Rotation paths and how fast each direction turns (deg/step):
Each turn is a multiple of 5 degrees from 10 to 175, or 0.
Each row of a path follows its step; steps can be skipped.
path 1
step 4: [-112,-137,-216,-113,-198,239,202,151,105,-138,34,96,-21,-317,115,281,80,9,-191,-190,-116,-74,132,-152,125,-261,233,-15,-201,-173,-116,119,-81,-108,51,-31,-3,-8,-365]
step 5: [131,-17,-194,-247,-199,-88,219,104,-233,-174,244,-67,-58,-13,-5,137,-14,16,-349,-296,-309,106,-178,346,74,-109,-62,10,62,-63,-143,-135,-73,35,-60,-14,203,72,-162]
step 7: [-54,14,-214,-6,-282,89,29,-65,32,-3,100,18,269,144,71,230,-81,108,-272,-67,-139,-170,-72,283,150,-7,220,368,69,-284,-170,-101,47,-34,49,13,94,295,-196]
step 10: [15,-40,-231,-66,-310,96,216,243,-84,-23,246,63,87,-327,155,105,18,80,-127,-270,-312,140,-159,72,-76,-264,37,-149,69,-49,-46,-6,-118,-45,41,-52,58,171,-333]
step 11: [10,31,57,-263,-72,122,85,-6,-70,-320,236,-157,-77,16,-56,377,43,-4,-473,-158,-198,29,66,321,60,-180,-10,51,-186,-121,-14,124,120,-42,49,79,156,-116,-30]
step 13: [9,-5,-14,24,-169,63,194,-10,-57,-48,226,-141,179,-68,102,125,159,159,-297,-61,134,-185,-3,353,-22,-103,128,167,-112,-381,-22,-87,308,-103,-121,-35,-43,124,-345]
step 14: [-307,-85,50,-93,-205,-90,372,179,-80,-159,136,-27,255,115,32,96,-95,-65,-76,-147,-208,-160,-28,-25,250,-110,261,117,-259,-154,17,-99,-232,-45,48,-6,157,-177,-248]
step 16: [-37,10,-64,-210,-227,132,-48,84,-197,-274,274,-71,189,-87,33,194,1,122,-110,-93,-361,42,-135,289,-44,-397,52,-45,-167,-52,-24,38,-82,-188,136,-24,263,-50,-110]
step 19: [-173,28,186,-7,-307,193,263,128,-82,65,56,-41,138,-15,154,43,113,-39,-310,-298,-85,-294,68,-7,26,-135,231,55,-309,-306,-14,-161,49,-92,-84,22,16,-60,-243]
step 20: [-176,-111,-256,-75,-90,-174,368,156,104,-280,426,-4,22,-81,-3,193,-103,-59,-141,-94,-35,30,-76,59,241,-19,159,157,2,-178,-193,-63,-97,34,-3,-96,139,64,-307]
Speeds:
[12,-27,-49,0,12,-11,-1,-106,23,-62,41,-35,-9,-72,-60,51,87,-21,-13,88,95,12,22,13,-40,0,50,20,33,-87,-94,69,8,44,101,-44,-14,-124,1]  160
[-60,24,50,-83,46,-18,-47,-19,-20,-111,-63,34,22,-23,119,51,57,89,25,33,8,-77,0,-18,76,-22,-53,-46,-115,5,52,22,82,-7,62,-39,25,-19,35]  145
[59,0,-26,-37,-42,1,-3,-21,-39,-154,-53,-51,16,-24,-48,40,51,12,-25,-57,-3,-45,-37,-55,-99,-53,7,52,66,141,11,40,-1,35,-26,96,-3,61,57]  65
[-65,83,-43,5,32,13,15,23,-18,69,-1,43,99,56,-14,-44,57,-78,-92,56,67,-70,-29,32,-19,-11,12,102,21,-28,105,-43,77,40,68,51,-46,30,59]  65
[14,4,-41,23,11,108,13,-31,-32,-43,12,52,-141,66,-44,5,153,-5,-37,-104,-10,-11,-1,-2,73,43,-38,-34,10,-9,-20,-126,29,-12,-14,-11,-64,-28,6]  55
[27,11,-99,-88,-36,-54,58,83,-25,-25,-37,16,-6,-48,12,-151,51,-17,33,26,9,-65,73,-58,9,42,24,-17,-47,-46,-9,1,1,45,-87,85,17,-74,-83]  70
path 2
step 0: [-151,78,45,-298,129,-182,-25,192,118,364,-201,85,107,100,152,-31,-159,41,115,39,145,66,3,225,75,0,-164,-69,-35,-39,-160,164,148,112,368,-36,350,24,-230]
step 2: [-205,-237,-224,-157,9,-62,53,-146,-238,-21,103,52,68,216,37,-34,17,-67,10,116,-45,-189,310,-133,166,-71,22,149,-77,85,-165,-159,-255,-62,-120,-398,223,-314,-52]
step 5: [-33,-91,356,-88,-34,-133,-159,-163,-70,59,99,149,356,3,315,-16,-136,-116,-50,-91,140,-74,-51,94,-119,108,-6,100,-130,200,-190,432,-142,-37,-185,45,60,239,-112]
step 7: [-211,-159,-139,-57,158,-189,202,-20,-147,-100,-176,7,10,-211,41,129,173,352,58,-6,207,271,-109,142,142,180,-86,154,-98,29,-134,-59,135,-27,70,-331,326,60,-165]
step 8: [19,-144,-95,-259,-60,29,-95,40,119,-67,154,-51,99,-112,170,232,-159,-102,-213,-328,107,285,-156,237,137,-113,80,120,264,5,-67,-102,125,258,128,-63,191,-174,291]
step 9: [6,-224,-93,-150,3,128,-93,-27,113,-167,167,-122,-170,365,95,56,51,-106,-269,230,4,2,154,-174,23,34,-338,102,308,-114,-267,193,-96,-106,153,-102,235,-47,57]
step 12: [-12,85,30,-36,73,-84,-149,-227,208,301,3,-194,96,-219,-60,186,-44,-154,172,-26,340,54,9,218,-380,68,-241,78,-80,104,-130,54,-124,-166,-15,-68,231,11,-273]
step 14: [-279,-7,-132,121,-155,56,109,-216,-117,-270,177,-235,-132,-1,422,-41,136,78,46,43,-23,-73,88,71,127,100,118,73,-58,287,-192,4,60,-270,199,-320,37,100,-49]
step 15: [-48,-152,222,-2,-217,146,224,47,146,47,322,-61,-122,20,-15,-110,-31,247,14,-133,-80,112,-227,433,-79,105,210,148,173,-105,-304,-255,84,112,45,-5,91,21,-46]
step 17: [234,-113,-20,-1,-70,107,-244,-22,194,403,236,165,220,-86,107,-4,230,-3,-288,-87,-24,-10,-143,-167,-12,306,-150,164,-156,178,-151,173,-4,-127,-65,-172,-40,-107,82]
Speeds:
[114,-83,44,60,57,-94,13,30,20,-11,117,17,-32,-9,44,-60,46,-21,47,-8,9,33,-40,-63,-43,1,-13,-116,-62,7,33,-8,-119,1,32,36,69,-27,43]  55
[43,-33,-1,82,12,90,-60,-1,52,46,-5,-133,-71,-46,56,-59,-22,-15,20,-58,64,24,7,-53,43,114,-19,21,17,5,-85,-109,36,-37,-52,23,-38,54,9]  10
[97,40,-1,-103,12,-35,-67,56,32,61,31,-60,-21,39,-29,103,4,-20,-82,-76,15,65,59,-19,12,-87,-42,-15,-10,103,-51,66,2,6,16,78,-7,76,-36]  90
[58,56,-120,-26,-21,53,48,-52,28,32,73,-91,-26,-41,5,9,-10,1,-80,97,-2,-67,-14,-20,-58,55,29,-32,-65,-53,62,59,37,55,48,-42,50,103,49]  135
[-58,25,78,30,25,-74,-10,-52,-16,14,73,-90,-10,6,6,83,72,-71,44,-15,35,-123,37,46,-6,-42,99,-11,9,-42,43,-41,-62,-17,-64,-21,-59,82,-80]  40
[68,-37,12,19,-56,81,46,-39,-60,-74,44,-70,-49,63,-27,84,-37,-16,38,38,-76,47,-2,65,133,-28,4,80,-8,-6,-22,-37,-115,21,66,-6,10,-4,58]  60
[-32,-90,31,-39,3,27,-45,20,-67,31,-12,62,38,29,8,-36,-140,-20,-41,-14,70,-10,26,55,33,10,83,-56,-89,-12,6,-73,-5,151,-3,54,36,69,-19]  140
path 3
step 0: [28,141,-277,131,243,-119,-104,-48,88,293,-78,-238,288,-40,-1,-187,-374,-119,75,9,-12,260,219,-108,-165,-45,153,69,90,-213,283,20,89,-81,10,-54,-174,-57,-121]
step 6: [-150,46,-9,402,94,146,201,5,-33,36,-149,169,154,15,47,161,40,-184,95,72,-43,322,66,-72,181,-12,-81,87,-286,284,337,39,-84,-52,-114,-63,-37,306,163]
step 7: [-205,319,296,-332,52,98,117,-281,150,-31,-401,107,147,120,-34,67,12,42,196,72,-76,-71,-53,-26,182,-118,48,-182,24,70,-122,-211,92,-139,-157,76,-230,-25,113]
step 13: [-81,-131,-135,88,150,50,-111,-206,84,-128,-54,-189,176,263,77,92,-207,-95,96,281,-2,180,-95,-285,2,-144,-145,-307,286,-253,-239,83,-3,196,-54,-183,35,-104,-41]
step 14: [293,90,103,220,-147,-81,-50,46,286,-183,227,-197,67,57,-192,59,244,-470,11,60,45,-233,7,109,3,1,12,-9,-31,-198,-222,-22,-55,110,-205,130,88,5,219]
step 15: [-249,-73,113,-80,-134,-137,-244,81,110,-215,12,-318,206,-75,207,-316,61,-89,-61,-81,-73,181,264,165,-60,-148,128,108,166,-135,-180,-179,-166,34,189,-2,137,-40,-264]
step 16: [195,8,-125,167,-74,-179,-198,312,175,89,16,-89,-1,-33,261,129,-360,-181,93,175,38,-223,332,8,107,227,11,53,-132,-9,139,143,-8,-16,191,193,-99,-151,-174]
step 19: [142,-93,-133,59,-396,159,52,-32,9,27,222,5,342,64,-170,-19,318,-356,4,127,175,158,52,-65,161,38,26,-162,62,-59,96,39,-89,110,-35,69,-201,116,338]
step 20: [48,275,7,-362,15,-142,-178,-316,124,60,-40,-199,4,-100,87,-268,199,-143,52,-87,-98,210,382,149,17,-14,188,84,190,-85,49,-132,-187,-199,-130,0,15,-73,80]
step 21: [237,88,-375,189,-147,13,-49,46,72,38,177,188,315,46,239,66,-83,18,-9,52,-163,55,309,-69,29,5,178,67,12,158,101,-15,29,-243,46,220,-98,148,-392]
Speeds:
[43,-6,-109,20,-62,-20,85,2,-38,-30,60,-27,-26,-52,-11,-6,-48,-13,63,82,35,17,8,10,49,13,-16,-94,-181,22,3,-8,-26,76,-86,38,42,25,-46]  140
[85,-175,37,-87,54,-28,-27,-107,46,-83,66,-22,45,2,-51,-11,31,36,-71,32,-1,-36,-28,2,-1,-43,-67,-66,-24,-54,34,1,31,4,1,13,-30,35,72]  70
[33,8,-64,-49,-82,37,32,-28,-25,77,-71,-39,30,-38,39,-3,22,22,-33,-75,27,-4,77,-6,6,83,-13,-29,70,-114,105,27,13,-13,-14,93,40,135,6]  20
[-43,-6,-54,-62,-84,-15,79,13,103,68,82,-4,-21,66,21,73,-129,-49,-78,-53,62,-8,22,-42,-53,-13,-35,-69,33,67,-38,-3,6,18,58,-11,-54,-16,59]  130
[55,44,16,-84,-68,33,-24,-71,5,-16,-88,-57,-26,26,-63,50,-52,46,13,-1,32,-82,67,66,112,-24,3,-14,4,2,-4,41,-15,-6,18,-164,65,-58,-29]  170
[51,44,87,68,52,68,-42,19,20,79,70,-44,-85,-112,17,-3,-5,29,-31,-11,86,49,45,32,-3,-92,47,-80,1,-17,-39,105,17,-44,-65,3,-9,8,68]  125
[54,91,3,28,-22,-36,8,-19,28,29,12,26,70,-24,-79,14,-23,5,21,15,16,-198,-38,19,-31,19,98,-9,-25,-25,-5,-10,109,-43,-9,99,-77,-49,-10]  160
path 4
step 2: [78,226,-124,-19,-89,98,148,79,-179,32,8,-144,84,-132,-11,169,88,-255,304,149,-153,209,257,24,-20,113,-17,115,307,-122,-159,121,-109,216,144,-269,-422,96,226]
step 3: [319,-1,-176,149,230,198,143,174,198,121,141,-99,85,-191,-198,-35,312,-23,-37,110,267,-215,237,164,-99,305,153,-214,313,-181,113,-14,-33,-41,-26,-86,8,90,86]
step 7: [194,60,286,-74,-100,151,-1,-273,-289,77,149,-75,-116,174,-122,-22,-30,60,24,-187,-31,87,-153,190,24,238,343,3,-15,-1,140,-79,-20,451,171,-6,-210,194,289]
step 8: [371,-372,117,-69,-70,18,139,-211,117,43,197,131,-39,173,-128,-319,71,-138,-39,-35,-207,31,-5,306,-184,-129,-85,-321,138,-180,331,76,160,-5,80,37,67,82,33]
step 10: [-178,16,220,353,101,-147,-26,-274,-273,146,-22,217,85,257,12,49,54,107,141,5,-122,390,3,-57,-139,-69,21,-204,-160,123,-177,175,-165,8,119,78,-344,28,187]
step 13: [-98,-249,183,-120,15,-34,34,-155,394,-212,-132,366,-365,359,-65,161,31,-38,69,154,-141,217,-9,-260,27,-106,-168,-155,71,147,75,80,65,-104,85,44,-105,-88,37]
step 14: [68,-7,-240,-142,155,-271,88,-30,200,-361,-68,149,7,-66,192,38,-72,-45,-45,-242,54,262,-171,-198,91,102,-43,-157,86,95,-404,53,-25,-267,81,199,77,268,-234]
step 15: [-234,-36,14,-141,194,-241,-7,91,-324,6,192,17,-148,184,209,246,-169,-53,-197,-273,96,124,260,-261,-140,284,329,-50,-43,201,-67,32,-181,108,3,-31,-52,76,-143]
step 20: [-56,43,-76,-157,-15,173,27,142,81,163,18,11,150,-221,91,136,163,-346,228,-230,311,-222,156,-130,-295,188,195,-3,119,-92,35,51,-157,371,-279,-139,101,26,-54]
step 21: [-119,59,226,22,47,150,-110,21,486,118,146,-103,-47,-54,-137,193,317,-244,1,291,-202,-81,36,-14,32,249,3,44,-150,55,223,92,-228,75,50,-264,267,-34,145]
Speeds:
[120,-13,78,38,40,22,12,-43,64,57,-45,-59,-46,3,0,6,6,10,73,28,-50,-56,24,-2,76,-11,105,35,98,73,113,8,44,-4,23,-48,24,12,-101]  80
[-24,45,59,62,-12,-41,-54,64,-6,-24,-3,46,-13,-46,-10,-43,19,0,-124,-63,88,-96,-76,2,12,7,21,2,100,-2,-33,158,40,50,-53,-10,-5,15,-59]  130
[30,-31,9,7,35,6,-67,-26,22,40,-58,114,-35,-40,-75,-36,37,6,4,100,124,41,-29,-66,-59,-22,113,84,-14,-50,-29,-92,15,0,-12,50,-81,3,-3]  110
[-27,-75,113,-109,-52,-39,-63,8,50,-14,-70,-84,36,-72,38,-9,-11,24,-30,-71,24,6,68,10,-106,-110,6,-25,14,-3,17,-35,44,-30,-15,-98,-41,-26,36]  95
[-5,-8,22,-39,81,-2,52,-48,16,10,-43,77,89,-75,55,-48,-11,-89,-75,2,-4,-33,62,-10,156,-16,20,13,-76,16,-25,-14,12,70,-1,-21,17,-133,25]  10
[-60,16,-23,53,-10,-89,32,-54,49,77,65,24,72,-22,-6,44,35,-1,-24,24,-11,78,60,-3,-35,-26,124,-100,2,-34,-37,4,-42,-19,-90,-47,116,45,-74]  65
